These are runs of 3 systems, one row a step. Runs of the same system follow the same rule from any start.
In the rows, 128 means zero.
tenu, run 1, 7 rows:
[[129 178  93 162 141 109 156 134  77 138 134 153 188 142 154 136 146 162
  144 158  76  77 118 106 160 125 116 117 102 142  83 109]
 [116 163  84 165 122 102 153 120 100 141 157 144 173 136 161 144 158 172
  130 154  68  87 117  95 153 109 131 105  96 141  74 105]
 [105 141  83 162 107  99 145 108 124 142 170 134 156 128 158 147 168 182
  118 147  63 103 120  92 144 101 144  93  89 134  75 109]
 [ 96 120  92 162  86 101 136  95 148 140 180 126 135 115 154 150 174 184
  110 141  69 121 124  89 133  92 153  87  91 129  76 111]
 [ 87 100 101 148  76 103 123  89 171 139 184 116 109 106 145 148 166 175
  103 133  85 139 127  94 117  89 161  88  98 125  93 113]
 [ 86  85 113 134  71 110 116  91 188 136 182 107  91 101 133 149 162 161
   99 126 102 154 129 101 102  88 168  96 109 124 105 116]
 [ 91  72 127 116  75 122 107  94 197 133 171 105  69  99 121 145 149 144
  103 116 127 166 132 111  96  96 171 107 120 121 126 123]]
Saret, run 2 (7 x 32):
[[122  96 159  95 134 156 108 154 173 148  93 128  88  96  76 127 107 100
  132 117 194 165 125 152 113 123 146 144 161 120 191 141]
 [111  80 156  99 112 150 104 136 192 144 112 119  74  91  87 135 119 113
  116 113 182 175 125 142 107 111 159 128 151 117 178 138]
 [ 96  74 143 106  97 140 106 122 201 147 137 111  70  88  97 142 133 128
  111 113 162 174 127 129  99  99 172 119 137 114 159 132]
 [ 88  72 127 114  79 129 109 104 204 145 164 109  72  92 112 144 149 145
  105 115 133 171 127 112  96  93 173 108 123 117 134 122]
 [ 85  77 116 127  69 113 116  91 190 138 179 106  83  98 128 149 159 160
   97 120 108 157 128 102  99  91 172  96 110 121 113 118]
 [ 92  95 106 144  71 103 119  84 172 132 190 110 105 111 145 149 168 169
  101 131  86 143 132  90 113  92 160  88  99 125  90 116]
 [100 115  96 156  81  94 130  82 148 125 189 115 128 125 158 144 168 173
  107 136  69 124 131  93 125  99 148  89  96 129  79 112]]
tenu, run 3 (7 x 32):
[[158 120 169  92 159 156 114 156 123 117  83 127 107 136  99 108  90  75
  144 114 194 146 133 166 115 157 113 166 166 125 186 144]
 [166 138 161 101 173 153 127 162  98 119  76 136 127 144 101 107  87  80
  159 125 185 126 130 163 130 166 101 165 163 134 178 142]
 [169 166 152 111 181 148 134 164  74 114  76 144 152 156 112 106  90  89
  160 133 170 107 128 160 142 167  94 161 155 137 165 138]
 [169 179 138 129 179 139 143 158  61 119  79 146 172 158 122 114 101 104
  162 141 148  92 126 150 154 165  88 154 144 141 145 135]
 [162 191 127 142 176 129 148 157  53 123  94 152 185 159 135 117 113 120
  159 148 122  83 126 137 161 157  92 145 131 143 125 128]
 [153 189 107 154 165 119 157 146  58 125 113 152 191 159 147 123 124 140
  152 153  97  74 124 126 164 145  96 134 119 145 101 120]
 [136 178  96 158 144 111 158 132  69 131 134 146 185 150 160 131 143 156
  144 152  78  76 121 109 156 134 106 122 104 143  84 112]]
Dutu, run 4, 7 rows:
[[165 190 121 145 177 127 153 156  51 121  92 154 191 160 138 115 113 122
  157 150 121  82 122 141 163 157  88 146 133 143 119 127]
 [164 183 116 144 158 113 148 128  44 100 124 139 182 178 162 116 120 128
  153 145 100  80 135 131 150 163  83 140 120 149  99 120]
 [162 165 116 143 139 104 140 103  52  80 150 123 167 187 177 113 129 129
  142 132  83  89 141 123 137 164  81 134 112 146  85 119]
 [156 147 117 145 121  99 134  83  72  67 173 104 149 183 187 112 134 127
  125 121  74 104 151 119 122 163  89 131 108 137  72 123]
 [145 122 124 146  99  97 120  67 104  65 186  94 121 175 186 112 139 130
  107 111  76 126 160 115 109 153 100 119 106 129  71 125]
 [136  98 128 137  82 100 112  65 135  70 193  90 101 163 176 111 139 130
   95 101  86 145 158 116  97 140 116 114 104 122  81 123]
 [120  76 137 131  71 109  99  70 167  83 190  92  80 141 156 116 143 135
   92 107 101 162 160 116  87 129 131 110 112 117  98 124]]
Dutu, run 5, 7 rows:
[[117  67 143 120  69 121  97  77 178  94 182  92  66 132 143 118 136 127
   93 101 125 170 157 120  86 122 136 115 122 117 114 127]
 [104  62 143 107  76 129  97  95 195 120 163  98  59 107 117 134 135 125
  103 104 142 178 141 121  85 111 155 118 131 115 139 125]
 [101  68 145 104  95 140 106 120 201 142 139 108  67  89  94 137 130 123
  113 111 163 180 130 130  95 105 167 123 141 113 164 134]
 [100  85 149 103 117 150 108 146 199 164 112 127  80  78  80 137 121 122
  117 122 179 173 116 138 113  99 167 127 149 117 178 135]
 [106 108 146 106 139 162 116 173 182 178  87 147 102  77  74 134 117 122
  132 128 186 155 111 143 126 101 162 134 154 118 185 137]
 [116 129 141 109 154 163 131 186 157 188  72 156 124  83  68 139 113 120
  145 141 190 138 102 144 138 107 152 139 152 126 190 136]
 [124 152 135 115 172 160 143 194 125 178  61 163 147  97  81 141 107 115
  157 147 178 117  98 146 152 118 140 146 151 131 181 134]]
Saret, run 6, 7 rows:
[[172 166 132 136 146 114 136 113  54  77 133 123 159 189 164 103 114 114
  147 129 104  91 148 137 132 175  77 145 124 143 101 122]
 [177 165 142 131 159 122 132 127  51  79 114 127 157 188 152 101 100 102
  150 127 127  97 148 150 135 180  75 155 134 142 119 128]
 [182 160 155 121 164 137 131 138  64  83 101 129 148 179 137  98  89  92
  152 127 151 108 147 157 134 180  79 160 143 136 138 137]
 [180 149 164 112 168 142 122 144  80  87  90 129 134 170 125  95  84  80
  150 124 169 120 148 163 127 178  81 165 154 134 161 142]
 [171 129 169 101 163 148 115 145 101  95  87 123 119 153 111  96  82  77
  145 113 179 134 145 166 119 171  91 164 159 129 173 142]
 [159 114 175  97 148 156 109 141 130 102  94 116  98 141 105 103  89  74
  136 106 186 150 142 167 111 163 107 162 164 124 176 148]
 [144  96 171  90 133 151 104 134 150 111 105 108  81 130 101 109  95  80
  127 101 188 168 140 159  99 149 123 153 158 115 177 145]]

Which system made each of these runs?
run 7, 6 rows:
[[168 188 125 142 179 131 149 157  54 118  90 152 183 160 136 113 109 118
  158 145 130  81 127 143 161 159  88 147 137 143 124 129]
 [169 178 141 126 183 143 143 166  63 124  75 151 171 154 118 112  96 100
  161 140 155  94 125 155 156 164  90 158 152 138 150 137]
 [161 159 149 110 180 155 137 173  89 132  65 151 147 139 103 113  92  88
  162 132 176 111 122 159 143 160 102 164 160 135 171 141]
 [155 139 159  97 167 161 126 172 111 135  67 141 126 130  89 115  89  84
  154 130 193 129 123 162 131 151 114 161 165 129 185 141]
 [143 115 165  94 155 163 120 167 142 137  79 134 101 118  84 118  98  88
  146 123 200 148 123 162 120 140 130 157 167 124 193 142]
 [129  94 167  92 136 160 109 151 164 138  94 124  85 105  81 124 103  95
  136 116 197 168 127 155 111 130 145 146 163 119 189 141]]
 : Saret
run 8:
[[104 146  83 164 107 101 150 114 120 147 166 141 162 123 155 145 167 182
  123 150  66  96 119  90 147  98 141  97  94 137  77 111]
 [117 165  85 164 125 106 151 123  95 142 151 145 175 134 156 144 159 171
  136 156  70  87 118  99 156 111 129 105  96 141  78 109]
 [130 182  95 162 146 112 157 137  77 141 131 153 188 141 152 138 146 158
  143 157  84  75 115 110 164 123 116 120 106 144  92 114]
 [142 188 103 154 165 121 158 152  65 139 106 155 194 145 141 132 133 147
  152 157 102  77 114 121 169 137 108 129 118 143 105 122]
 [151 187 113 144 179 132 153 168  66 141  84 160 190 142 126 125 115 129
  155 155 125  81 117 137 169 145 102 141 131 145 128 130]
 [151 180 128 128 183 141 150 178  76 148  69 160 177 137 113 123 104 115
  163 147 148  91 111 146 162 149 106 150 143 140 151 132]]
 : Saret
run 9 (6 x 32):
[[163 188 122 143 179 131 150 160  58 126  87 158 186 153 133 118 111 121
  160 150 130  84 120 140 165 158  94 145 134 144 127 129]
 [162 180 137 126 184 143 144 173  68 133  71 155 171 146 118 119 101 104
  164 143 154  98 120 151 159 159  96 154 146 138 153 136]
 [157 163 147 109 182 156 139 178  90 139  61 153 150 134 101 116  92  91
  160 134 174 110 120 154 144 155 105 161 159 134 173 136]
 [149 141 158 100 172 161 127 177 116 146  67 147 129 123  85 117  94  91
  156 129 191 132 118 159 134 145 118 161 164 130 187 141]
 [141 117 161  94 154 161 119 167 141 145  75 139 103 111  83 120  93  91
  145 122 198 146 122 161 121 139 131 153 165 123 191 142]
 [126  98 162  96 135 157 108 156 171 147  90 126  88  97  80 125 103  96
  133 120 196 164 124 153 112 125 142 145 162 118 192 142]]
 : Saret
run 10:
[[128 177  93 158 138 107 157 129  76 137 141 147 190 146 160 136 149 161
  141 155  74  77 118 109 159 126 114 117 103 143  80 112]
 [117 160  86 161 119 102 149 115  99 136 159 140 175 138 162 141 159 172
  127 149  67  85 122  96 152 113 126 102  95 141  73 111]
 [104 141  85 163 100  97 145 103 121 135 175 133 153 131 164 144 167 179
  118 147  64 105 124  93 142 100 137  93  92 131  74 107]
 [ 96 120  93 160  87  99 132  93 146 133 183 122 133 120 155 149 169 179
  107 141  69 124 127  89 130  96 151  89  95 129  78 110]
 [ 89  95 102 150  75 105 124  89 167 129 188 109 109 112 145 149 165 173
  103 133  84 142 130  96 117  91 160  90 101 127  88 114]
 [ 91  80 116 135  71 110 112  85 183 129 184 104  86 107 134 143 163 158
   99 122 102 156 132 102 104  93 164  95 108 122 106 117]]
 : tenu
run 11, 6 rows:
[[121  74 146 127  70 117  98  75 174  85 186  91  74 138 150 115 135 128
   91  99 115 168 161 123  89 129 129 112 116 117 107 127]
 [106  64 143 112  76 127  97  89 192 110 168  95  61 115 127 127 139 126
  100 103 134 177 148 123  85 113 151 114 128 112 131 127]
 [100  65 146 103  85 139 102 109 201 133 150 104  61  93 101 135 133 129
  109 106 159 178 130 129  92 105 166 121 139 117 155 129]
 [ 97  80 148 106 108 150 108 137 203 154 117 121  74  80  81 138 125 125
  115 118 175 175 120 135 109  99 171 121 147 115 174 140]
 [103  98 146 102 129 160 115 164 189 179  91 138  96  73  73 140 118 126
  126 128 184 164 112 141 124 100 164 132 154 119 184 135]
 [111 123 141 108 154 163 127 184 164 185  77 153 116  77  71 140 113 121
  138 138 184 141 106 143 138 105 158 138 155 123 187 135]]
 : Dutu
run 12, 6 rows:
[[117  68 157 107  87 138  92 100 185 107 156  96  61 119 118 120 122 113
  104  97 155 180 147 136  85 131 141 130 138 113 148 133]
 [129  75 168  96 107 145  96 112 169 104 134 102  65 124 108 113 111  95
  111  94 170 179 149 148  91 138 132 140 150 114 161 140]
 [146  92 172  94 128 148 103 128 152 103 107 107  79 130 104 108  97  80
  124  99 185 168 145 158  99 152 124 153 157 117 175 143]
 [157 110 172  93 146 153 107 143 130 101  92 119  95 140 104 105  88  78
  134 104 190 153 139 164 110 164 110 162 163 122 177 146]
 [168 130 170 101 163 152 116 149 105 102  83 126 114 151 108 102  85  75
  149 117 184 136 140 166 119 170  98 165 164 129 179 141]
 [179 152 161 110 174 148 128 155  79 103  81 134 139 160 113 104  85  85
  155 126 176 118 138 162 134 173  88 163 157 136 165 140]]
 : tenu
run 13 (6 x 32):
[[101 114 135 113 139 154 125 171 177 186  90 150 113  75  77 145 127 131
  133 139 172 150 106 132 135  94 164 127 146 119 179 133]
 [ 92 102 130 114 124 150 127 161 189 187 103 146 104  70  82 147 135 140
  125 136 162 155 106 129 127  86 173 117 142 117 168 133]
 [ 86  94 124 118 110 140 123 148 199 185 123 136 100  70  91 154 146 148
  117 133 150 156 103 118 125  80 182 110 132 117 153 129]
 [ 74  93 111 126  98 135 128 136 199 181 141 134 103  70 100 157 154 156
  114 130 129 150 108 110 121  72 185 103 122 118 136 121]
 [ 74  99 102 131  92 125 133 124 192 178 152 132 109  73 116 159 163 169
  111 133 114 144 105  98 125  74 182 100 113 122 118 120]
 [ 76 108  97 144  89 114 134 121 176 172 164 131 120  88 128 160 169 177
  111 139  93 132 108  95 128  72 177  93 103 125 104 113]]
 : Saret
run 14:
[[124 179  98 146 164 125 159 165  89 171  96 162 187 117 117 149 138 152
  154 164 112  83  96 116 171 116 134 123 122 147 126 121]
 [115 172  91 150 150 117 161 152  96 169 116 162 184 117 129 152 148 168
  146 165  99  84 100 110 167 104 137 114 113 142 110 117]
 [105 161  85 153 132 114 157 142 114 168 134 156 176 110 134 154 159 173
  139 163  87  88 101  97 160  95 147 105 103 142  99 110]
 [ 94 145  83 155 113 111 151 131 134 170 151 149 154 102 136 160 167 182
  128 159  81 102 104  92 150  85 157  95 101 138  91 108]
 [ 85 129  84 152  97 112 145 122 155 170 160 139 145  94 134 160 170 183
  118 149  82 116 108  91 141  78 165  94  97 133  91 108]
 [ 74 109  92 143  87 117 133 115 175 168 166 131 125  88 131 160 168 177
  110 140  93 136 111  93 127  76 174  95 100 126 101 113]]
 : tenu
run 15:
[[140 150 147 105 176 160 136 187 116 163  63 156 141 114  87 125  98 103
  156 135 181 123 111 156 143 136 124 157 157 129 182 139]
 [131 128 155  99 162 164 127 181 142 164  71 149 117 101  80 126 101 101
  145 132 194 139 115 157 134 131 136 153 163 125 187 141]
 [121 105 154  98 142 162 116 171 166 162  82 140  99  92  76 128 106 105
  133 127 194 155 119 152 122 119 147 144 159 119 192 139]
 [110  90 153 100 125 155 113 153 186 158  99 131  84  84  78 136 116 117
  121 120 184 167 121 144 117 107 160 135 155 118 185 136]
 [ 97  78 143 106 108 145 108 137 201 157 123 122  78  81  90 141 130 126
  114 119 169 174 120 131 107  98 170 121 146 115 171 135]
 [ 86  76 131 111  85 134 108 119 205 156 149 115  76  79 104 149 146 140
  108 120 144 171 119 118 104  87 179 109 131 114 146 125]]
 : Saret
run 16:
[[156 136 161  95 171 161 125 167 110 126  72 139 124 135  94 113  86  82
  155 124 190 130 125 161 128 154 112 165 166 129 184 138]
 [164 159 154 110 181 153 135 173  86 129  69 149 149 145 105 114  90  90
  161 134 177 111 122 161 141 161 100 162 158 136 172 139]
 [165 175 141 126 185 142 143 170  67 130  71 153 167 150 114 113  99 103
  159 138 157  99 122 153 154 160  96 158 150 138 152 134]
 [162 189 126 139 181 133 149 163  58 129  83 154 186 153 129 118 107 118
  159 148 133  83 120 140 163 156  93 145 134 140 134 129]
 [151 190 110 150 171 124 155 154  58 132 104 158 194 152 143 123 125 136
  156 155 107  77 118 129 165 143 100 137 121 144 110 124]
 [138 184  95 157 152 111 159 141  69 136 125 152 189 147 153 133 141 151
  146 155  87  75 118 112 162 132 107 122 108 142  90 115]]
 : tenu
run 17:
[[176 159 141 131 149 121 130 119  58  74 126 120 152 190 158  99 106 104
  146 126 119 101 147 143 130 179  74 152 130 140 110 128]
 [170 162 129 138 144 113 137 112  55  77 136 125 160 187 167 105 117 113
  142 127 103  92 147 132 132 170  79 142 121 141  97 125]
 [162 160 117 144 135 104 141 104  61  81 152 120 161 183 172 111 129 127
  140 135  85  91 142 125 130 162  85 133 113 143  85 119]
 [150 155 108 146 126  98 142  94  68  83 162 118 158 178 178 118 139 139
  134 132  76  98 141 114 131 151  95 123 105 143  76 115]
 [141 144 108 148 111  95 136  82  88  84 175 113 151 171 181 123 147 145
  123 128  69 101 143 109 131 143 106 112 100 139  71 117]
 [130 127 105 151  96  90 129  75 105  89 185 104 140 161 178 128 151 151
  115 128  69 114 142 102 120 135 116 107  98 135  69 119]]
 : tenu
run 18:
[[109 146  85 166 108  98 146 108 114 140 170 136 162 132 159 145 166 175
  122 150  63  96 121  92 146 103 137  96  92 135  72 109]
 [ 99 125  88 162  90  97 134  96 144 137 184 125 138 122 157 148 168 181
  110 143  69 118 124  92 133  93 148  88  93 131  75 113]
 [ 90 105 102 151  76 103 124  87 163 134 186 115 117 113 149 149 168 174
  103 131  78 137 128  92 122  91 157  92  98 127  88 117]
 [ 88  84 111 136  70 109 115  88 182 133 183 107  95 106 135 145 164 164
  101 126  99 152 130 100 108  89 167  93 105 122 104 118]
 [ 92  70 125 123  71 119 106  92 196 131 174 100  72 101 127 142 152 148
  102 115 121 166 133 110  96  93 170 104 118 119 122 118]
 [ 97  67 138 110  80 131 104 103 201 128 159 101  65 100 113 137 139 131
  105 106 145 175 135 123  91 102 163 115 130 115 143 126]]
 : tenu
run 19:
[[182 168 147 125 171 132 136 143  55  92  92 134 157 178 134 100  94  94
  156 134 146  99 142 155 141 179  78 153 145 142 141 137]
 [177 156 160 113 175 146 129 151  73  95  82 133 145 166 121  99  88  83
  153 129 166 116 141 164 136 176  84 163 158 137 160 142]
 [173 137 166 101 167 151 121 155  95 104  82 131 123 154 105 102  84  78
  152 118 183 130 140 164 121 168  95 165 164 131 173 141]
 [158 117 170  95 156 155 113 153 127 109  87 124 100 136  98 106  89  75
  142 112 191 148 137 163 114 163 109 163 168 123 184 143]
 [145 100 171  93 139 155 106 141 150 114  96 118  84 128  95 114  95  81
  130 103 190 164 138 160 103 147 125 155 162 119 185 145]
 [130  83 168  94 118 150  96 127 175 121 114 106  74 114  97 118 106  91
  123 104 184 174 138 153  95 135 138 142 153 117 174 142]]
 : Saret
run 20 (6 x 32):
[[ 82  83 125 119  93 138 115 128 206 171 139 127  86  73  99 149 145 146
  106 123 147 167 112 117 108  81 182 112 128 116 148 126]
 [ 86  93 126 114 116 149 123 155 201 188 113 138  98  63  84 151 138 141
  118 134 160 161 107 125 126  82 180 114 140 119 167 132]
 [ 93 115 129 113 137 153 129 172 181 196  93 152 115  69  76 153 132 138
  134 144 167 143  99 129 140  86 175 121 142 122 176 129]
 [106 139 123 121 156 153 141 184 151 198  75 161 137  75  74 153 126 139
  148 152 170 124  92 130 149  96 163 128 148 134 179 128]
 [119 162 117 120 171 147 152 190 121 190  70 166 161  92  86 150 125 136
  160 157 159 105  89 132 159 108 148 138 144 138 168 130]
 [133 181 111 129 179 142 157 185  89 175  73 167 180 111 103 146 123 133
  163 158 144  91  91 132 165 122 130 140 141 140 150 130]]
 : Dutu
